One turn moves every row onto another: examples first, then more rows asked
j661: [ -1   5   1  -7  -3  17   4 -16 -28  16 -16 -31 -27 -19 -49   4 -20]
j575: [  6 -21 -15 -17 -16  23   0 -10 -17   0   2  44  -4 -10 -43 -26  -8]
j164: [ 15   4   7 -20   1   8  10 -17 -10  21  -9 -29 -21  -5 -41  20 -10]
j33: [-12   6   9 -12   1  17  -3 -19  -2   8 -15 -37 -11   3 -33  25 -10]
j385: [-33 -13 -39 -16 -18  26 -18 -21  -2   5  -3  33 -13 -15 -16  -2   0]
j356: [-30 -13 -34 -25  -9  15  -3 -15   8  20  -2  34 -21 -28 -19 -12  -3]
j620: [-24  21 -10   5 -15  43   7 -25   7   3  -6 -11 -33 -12 -21 -10 -29]
j679: [ -6   4  10   6   5  33  14 -14 -15   1 -17 -31  -9 -11 -40  14  -1]
j891: [  0  -5  18  15 -12 -16 -16  -5   3   3 -13  -2 -25 -21 -52  -1   8]
j944: [ -3 -21  -3 -29  -8  16  -2 -11  17  -1   5  38   9  10 -26  -6   0]
j948: [ -1 -22 -37 -18 -14  27   1 -20 -11   2   2  38   1 -19 -30 -14   3]
j110: [  0   7   0   5  -7  33   7 -15 -25  -3 -17 -30 -14  -7 -42  17  -3]
j118: [-21 -19 -32 -25  -7  11 -17 -24  -6  24   1  36 -14 -22 -21  -9 -10]
j239: [ -6 -17 -39 -30 -17  20   7 -14  13   2   3  34  -3 -10 -21  -3  10]
j121: [-43 -11  -2  -3  -2  30 -14 -11   3   6  -6  42 -12  -9 -18  -8  -1]
j301: [ -2  -2  14  15 -18 -13 -24  -6   5  -4 -13  -3 -22 -10 -48   8  12]
j31: [  2  -7  16  18 -15 -10 -18  -5   1  -8 -13  -4 -16 -16 -54  -2   9]
j364: [-37 -19 -25 -15  -2  23 -15 -23   6  12  -2  33  -1 -18 -14  -5  -2]
j279: [ -3  20 -16 -14 -23  23  -8 -33   1  16   3 -10 -38   0 -22   1 -38]
j959: [-17 -13  -7 -26  -5   4 -19 -16  -4  30   2  45 -26  -9 -24  -7 -14]
j596: [ -6  -1  16  16 -16 -12 -18  -3  12  -5 -14  -4 -24 -13 -47   6  15]
j342: [-16  13   5 -13   1  22   6 -31  22  24   2 -11 -26  -8 -17  -5 -36]
j539: [ 24   9  -6  -2 -14  38   4 -38  -3   2   8  -1  -8  12 -21  12 -17]
j149: [ -2 -25 -28 -30  -5  16  -2 -22   8   9   6  35   9  -8 -21  -3   4]
j473: [-11  12  -1 -12 -11  20  -1 -14  -4   2 -16 -37 -22   4 -34  26  -6]
j153: [ -7 -17 -11 -16 -10  27  19   1   2  -2  -2  42  -8 -18 -39 -31   0]
j401: [ 23  17 -15  -2 -19  39  27 -24  -4   6   4   0 -31 -10 -30  -6 -16]
j143: [  9  10   0 -20  -5  11  20  -9  -3  16 -12 -31 -30  -8 -40  19  -4]
j168: [  7  14   0  -1  -5  42  28 -25  23   1   4  -4 -12   1 -16   5  -8]
j997: [  7  -3  12   7 -21 -18 -17  -3   8  -4 -11  -5 -24 -12 -53   3  10]
j954: [ -3 -11 -21 -30 -28  20   0  -4  13 -10   2  37  -7  12 -28  -3   5]
j612: [-26  -3 -17 -26 -15  10  -4  -3   7  22  -2  43 -41 -14 -22  -9  -5]
j134: [  1  -1  12  15 -19 -14 -15  -2   2  -1 -14  -2 -31 -21 -52  -1  11]
j972: [ 23   4   8  -1   6  33  23 -34   0  19   7   2 -10 -11 -27  -9 -24]
j246: [  4  -5  17   8 -15 -18 -12  -2  14  -2 -11  -5 -21 -14 -51   1  11]
j247: [-13   8   1   5  -4  36 -13 -41  -9  12   0  -8 -14  -6 -23  -8 -41]
j99: [ -9   8   4  -6   1  19  16 -10 -16  15 -18 -32 -29 -24 -46   1 -15]
j796: [ -1  -3  13  17 -19  -8 -12  -1   5 -11 -15  -5 -21 -17 -53  -3  13]
j738: [-33  -7 -18  -3 -20  31 -26 -14 -13   1  -6  43 -21  -2 -22  -2  -3]
j690: [-11 -23 -29 -17  -4  28  13 -15   4   4   1  36   4 -25 -26 -17   6]

j342 moves to j168
j959 moves to j944
Where do these go?
j110 moves to j661
j356 moves to j239
j596 moves to j796

One turn moves every row onto another: examples first, then more rows asked
j936: [ -8   2   1  47 -15 -11   6 -19 -10 -25   3  23  45 -14  35  -2  11 -18
 -19  -9  10  -2 -17 -13 -14 -14  27  -2  32  -1  15]
j717: [  2  -6   3  11   8 -35 -13  -5  -8  27 -15  -5   4   9   1  36  28   7
 -22   2   4  47 -33 -24  42   8  21   1   0   1 -18]
j92: [ 22  -5  -2  10 -22 -28 -25   1 -28  -8  -7  18   2 -12  38  33  26  10
 -28  15  12  27 -20 -24  12  14  25  11  22 -26 -25]
j431: [-14   2  -3  33 -21 -21   2 -21 -13 -27  -2  29  52  -8  35 -10   9 -17
 -22 -12  13   2 -14 -17  -1  -7  16   1  30   1  15]
j533: [  1   6 -17   5  33 -30   6 -16 -30  23 -21   0  18   2   7   5  20 -16
 -24   0  14  38 -34  -4  16  -4  33 -23  19 -26 -27]
j4: [-10  -5  14  34  32 -21   4 -10  13 -12 -19  -9  39 -18  20 -14  14 -18
 -19  -3  -5  -1 -10 -15  16   3  14  -5  14  32  14]
j376: [ -7 -18   8  24  32 -12   4  -1 -10   1 -15   1 -10   8  24   5  14  -2
 -19   1 -16  33 -29 -32   9  -2  16 -22 -15  31  -8]
j527: [ -8 -11  14  19  34 -11  -2   6   1   5  -9  -1  -8  13  28  -1   8  -2
 -21   3  -8  39 -32 -31   3   2   4 -27  -3  23  -4]
j351: [-16   7   1  21  32 -14   1  -1  30  -3 -17 -11  41   9   8  -5   5  -3
 -30   3  -5  10 -24   6 -13 -25  25 -22  26  -4   8]
j549: [ 13  -5   3  14  25 -13 -10 -30  13  -6  -8 -27  27   4  16 -10  45  -3
 -21   0 -10   6 -55 -31  21 -15  -9   2  35 -20 -15]
j418: [ -2  -3   0  25  -6  14 -10   2  -9 -22  -4  10  -4   2  26  18   7 -10
 -13   0  10  21 -23 -30 -27 -16   6 -28  37 -17 -32]
j547: [ 35   3   0  11  -5 -22  -6  22  -8 -22   6  19  16 -22  -2  22  16   3
 -34   9  14  17  -3  -9  -1  -6  53 -19  14 -12 -13]
j702: [  6 -26  -4   1  -8   3  -5 -10  -5 -10  -2  -4  21   6 -10  26  27  12
   2 -26 -10 -22 -21 -29  30 -16   8  -3  25 -17   5]
j127: [  1 -16  -4  12  -9 -24  -4 -19 -10 -18  -5  24  38 -25  27  32  26   6
 -11  -4   3 -26 -21  -5  16  -8  30  31  35 -21  -3]
j914: [ -5  -3  -3  26 -15  -2   0  -8 -29 -15  10  31  -5   2  44   5  11  -6
 -24   5  10  37 -32 -30 -20  -3  16 -21  13  -4 -10]
j933: [ 11  -3 -14   5  15 -31  -9 -18 -42  17 -19  -6  20  11  -1   8  11  -5
 -28  -2  12  27 -14   1  26  -2  41 -17  18 -34 -15]
j817: [ 36  -6   5   0  -4 -22 -17   9   3 -35   5  13  20 -10  -7  16  22   7
 -19  14   4   1   1  -7   8  10  48 -10  14 -20 -18]
j340: [ 14   4  -2   8  10  -8 -12 -33  11  -5  -2 -26  18  13   3  -9  51 -13
 -30   6 -12  19 -45 -23  31 -11  17   7  33 -19 -26]
j745: [ 26  -3   1  10 -22 -27 -27  -1 -27 -11  -4  20   2 -11  32  32  24   8
 -25  15  14  25 -25 -28  20  15  30  15  24 -21 -21]
j79: [  2 -19  -4  12  -7 -26  -9 -22 -15 -17  -6  22  37 -23  22  28  26   5
  -7  -4   5 -23 -28  -5  23  -6  31  32  34 -18   2]
j269: [  2 -12  18  15  23 -35   4 -23  25   5  -4 -10  35 -15   1  20  44   2
 -19   1  -9   5 -41  -4  44  -8  25  19  12   3   0]
j947: [ -2 -13  18  15  23 -35   8 -20  29   8  -4 -13  37 -12   3  22  41   3
 -20  -2  -7  -1 -34  -5  40 -17  24  20  16   6  -3]
j727: [  2  -5   0  25 -21 -13   0 -11 -24 -23   9  35   1  11  44   3  16  -3
 -31   3   0  39 -34 -36  -9 -10  20 -15   2  -2  -9]
j46: [  9 -24 -13  18 -11  -4 -19   5   3 -23  -4   6  28   0  -9  28  18  21
  -5 -21  -2 -20 -20 -31  10 -25   4   4  28  -7  10]
j154: [ -1   0   6  28   0   2   5 -11  -9 -19 -10  -4  34  -5  37   4  14 -18
 -20  -6   1  -3 -29  -9 -22 -41  26 -15  51 -23   7]
j283: [ -1 -10   5   9   9 -37 -14  -1  -3  29 -17 -12   2  10   5  31  29   9
 -24   3   4  51 -30 -22  36   1  17   1   2   0 -22]
j542: [-13  -5  16  42  33 -21   4  -4  23  -8 -17  -7  39  -2  18  -9   8 -14
 -16  -9  -7   0 -17 -12   7  -9  15  -7  16  26  22]
j874: [ -1  -2  16  18  25  -4  -5  11  13   6  -4  -9   1   6  10  12  -5  10
 -31   0   8  29 -16 -18  -6  -7  -2 -50  12  -8  -8]

j92 moves to j283
j431 moves to j727
Where do these go?
j936 moves to j914
j46 moves to j547
j717 moves to j269
j340 moves to j702
j874 moves to j351

One turn moves every row onto another: examples first, then more rows asked
j379: [-21   6  -2  -5 -29  11  18  23  -5  13 -25   8 -14  -6   4 -29  -1]
j467: [-28  -7  16   7  -4  -3   1  -9 -32   6  12 -13 -13 -10 -12 -11  -3]
j407: [-23  -3  -6   9 -23 -30  10  30  29   7  18   7 -12  16 -23   2  23]
j815: [-12   4  23   4 -27   1  -1   5  -1  35  19  17 -18   7   3  16   3]
j304: [ 12  -6 -18  18 -18  -5  16   0   8 -19  26 -12   1   2 -51   5  -9]
j993: [-17 -21  20  19  -9   5   3  26   3 -22  -6 -10  -9   8  -1 -20  -4]
j912: [ -7 -17  -1  13  -5   8  16  17  10 -23   1 -13  -3   1  -7 -31 -19]
j144: [ 19  16   1  12 -25  -5   0  34  32  11  -1  10   8   1 -23   5  23]
j205: [ 22  29   1  -3 -22 -14  20  14  14  26 -12   8   1   0 -10 -11 -11]
j29: [ -3  26   3   2 -21 -13  17  -1 -25  33  20  -3 -22  -1 -18  10  22]
j129: [ 14  12   7  19 -42   1 -14  18   9 -19  20  -2 -31  -3 -18   6  16]
j590: [ -3  10 -18  -6 -13  -1  18  10  -6 -33  15  23 -21  14 -25 -14  29]
j453: [ -2 -25 -30  11 -34 -23   4  20 -11 -11  14   7  -8   5 -23 -15  31]
j773: [  6 -25  21  -8 -15 -17  18  19   1   2  -9  14 -20  -8  -6  11 -16]
j250: [ -4  37  -3  -1 -19  -4  10  10   2  -3  34  28 -11   1  -6 -14  11]
j487: [ 19 -23 -29   4 -17  -4  11  15 -21  -8 -16 -10  -9 -11   2   4  10]
j848: [-23 -16  14   1 -14  -1  -3 -13 -36  13  -4   4 -13  -4 -30  -9  11]
j614: [-18  -7  -9  -3  -2   0   7   9   0 -11  24  32  -1   4  -3 -34   2]
j648: [-28   3 -20  18 -17   5   7   5 -10  23   4  35 -12 -16 -27  -1  -6]
j655: [ 11   0  -9  11 -20   5   6   8   9 -21  43 -24 -11   6 -32  -3  -8]
j195: [-13  17  -4  20 -10  -4  18  17  11 -24  -2 -20  19  16 -10  -4  26]
j353: [-14  17 -19   8 -10   7  37  -2  14  -4  18  22  21   1 -26  -2   7]
j427: [  2  -9   6 -29 -22  -3  -3  13 -22 -16  15 -15   1  11 -37 -14   9]
j557: [ 14   1 -12   7 -36 -16  -7  14  -9 -19  -8 -19 -31  -2 -22   9 -16]
j70: [ -8   3   6 -23 -25   7   3   3 -15  12   4  -3  -8  13  12 -15 -23]
j910: [-13  12 -21 -19   0  18   9  16 -15  13 -15  -5  -4  -6  -2  13  -3]
j818: [ -3  -2  -4  27 -31   8   0   6  19  18  11  29  -6  17 -26  10  32]
j585: [  1 -12  -1  19 -25  -6 -13 -12 -11  -4  21 -11 -30 -16 -10  20   6]
j94: [-22 -11  -1  15 -30  26  10  15  17   4 -30   0   8  -4 -11   1  16]
j386: [-19  15  -5 -22  -8   0   8  14  19  31  17 -11 -25   6 -22  15   7]
j681: [ -9   0   5  15 -37  15  14  21  -8 -20 -31   9 -23  12 -15 -15  24]
j802: [ 15  -4 -28  20 -26   2  17 -10   6 -19   0   5 -10  29 -29  -3  26]
j758: [ 11   1 -20  -2 -26  -4   8   0  -9 -22 -14 -16   2  27  -6  -9 -17]
j756: [-15  -1  -1   9  -9   5  38  -6  13   0  10  26  14  -2 -38   5  27]
j676: [-12   3  -8  -9 -14   4  39 -13 -22  11  13  -8  -9  20 -42   3  21]
j739: [  9   6 -21  24 -21   8  17 -10  24  20  16 -18 -22 -12 -23  -3  22]
j324: [ 12  -8   7   6 -22  -7  19 -11  18  31 -16   5   6 -17 -26  14   5]
j422: [  8  17  -4  -2 -29  -8  19  -5 -35  14 -20  -4 -22  11 -35  -6   5]
j43: [ -4 -13  27   8 -20   2   0  -1  14  30  -7  -4   6 -22 -25   8  11]
j742: [ 20  -3   1   9 -14 -24   9  22  22  11   4 -10  11  14 -26   5 -20]

j353 moves to j993
j739 moves to j427
Where do these go?
j614 moves to j94
j386 moves to j453
j815 moves to j802
j144 moves to j557
j129 moves to j422
j467 moves to j756

